Each row has a name. Each piece below is followed by the name of the row it came from, unless a question asks for something else. Each question is about the rows just above it.

tal: [110 116 145 106 171 126  94 182 107  98  75 121 101 166]
Guti: [137  73  84  83 172 135 101 158 132  98  94 121 101 146]
Gem: [ 70 130 123 102 172 121 110 134  73  84  83 111 134 167]
The row with [137  73  84  83 172 135 101 158 132  98  94 121 101 146] is
Guti
[134  73  84  83]
Gem
[172 121 110 134  73  84]
Gem

vav: [109 140 139 149 103  90 134 150 139 131 131 123 171 115 165 137 119 107
 137 141 174  98 127 149 104 133 122 115 118 124 109 140 139 149 103  91
 134 138 138 154  99 117 167]
fim: [119 141  92 108 152 152  77  99 105 125 112 106 107 130 134 100 147 113
 116 133 140 147 120 117 121 126 134 121 120  97 144 122 147 147 143 119
 124  99 158 139 153 141 163]
ruded: [118 165 166 146 121 124 181 156 151 134 139 131 182 120 154 156 117 122
 142 137 165  85 131 156 109 133 119 119 109 140  98 139 118 135  95 104
 142 159 120 151  85 102 144]
nazut: [127 127 106  82 142 140 107 152 125 125 127 148 111 116 138 113 103 114
 137 123 119 152 127 117 131 124 132 133 116 135 147 137 149 132 137 114
 101 100 124 107 138 165 122]
depab: [140 122 142 124 138 142 148 150 139 131 131 123 171 115 165 137 119 107
 137 141 174  98 127 149 104 133 122 115  98 124 109 140 139 149 103  91
 134 138 138 154  99 117 167]
kuze: [122 139  90  89 159 161  76 117 106 127 114 117 114 121 149  97 131 104
 121 134 148 149 118 117 115 126 132 120 107  98 143 131 157 154 141 102
 113  95 157 136 147 151 172]
Which row holds [109 140 139 149 103  90 134 150 139 131 131 123 171 115 165 137 119 107
 137 141 174  98 127 149 104 133 122 115 118 124 109 140 139 149 103  91
 134 138 138 154  99 117 167]?
vav
The row with [140 122 142 124 138 142 148 150 139 131 131 123 171 115 165 137 119 107
 137 141 174  98 127 149 104 133 122 115  98 124 109 140 139 149 103  91
 134 138 138 154  99 117 167] is
depab
Give the next entry after [103 114 137 123 119 152 127 117 131 124 132 133].
[116]
What is the next entry after [127 106  82 142 140 107 152]?
[125]
[138 113 103 114 137 123 119 152]
nazut

pas: [142 103 112 117 137 124 150 142 129 145 157 132 119 120 123 132 136 113
 112 148 168 132 138 126 140 135  86 112]
Sime: [118 123 145 130 110 138 114 102 110 123 144 115 135 146 123 117 124 134
 129 146 114 136 124 114 147 111 151 132]
feli: [135 132 123 130 157 114 150 142 120 145 131 145 131 110 153 154 131 112
 139 119 132 115 113 150 127 139  73 128]
Pidi: [123 132 136 113 114 124 150 142 129 145 157 132 119 120 123 168 138 112
 148 136 132 132 113 126 140 135  86 112]
What is the next entry after [168 138 112 148 136 132 132 113 126 140]?
[135]
What is the next entry after [123 132 136 113 112]?
[148]
What is the next entry after [123 117 124 134 129 146 114 136 124 114]?
[147]
[142 103 112 117 137 124 150 142 129 145 157 132 119 120 123 132 136 113
 112 148 168 132 138 126 140 135  86 112]
pas

fepe: [157 143 125 122 105 109  93 148 127 106]
Migo: [128 137 138 114 109 105 125 130 140 135]
mib: [125 128 151  75 133 146 128 113 167 155]
Give the next entry after [105 109].
[93]
[109 105]
Migo
[105 109  93] is in which row?
fepe
The row with [125 130] is
Migo
[109 105 125]
Migo

naka: [121 149 112 145 135 133 153  89 112 134 136 149 102 122 122 133 107 135
 133 113 122 130 148 124 142 119 130]
penib: [148 103 140  84 120 160 153 112  89 132 119 165 126 146 106  95 131 140
 124 109 133 175 154 127 125 128 141]
Fad: [136 135 153  88  61 148 160  81 126 109 130 168 147 134 109  69 185 140
 129 136  98 133 145 136 115 135 136]
Give the next entry after [153 112  89].
[132]
The next entry after [130 168 147]:
[134]

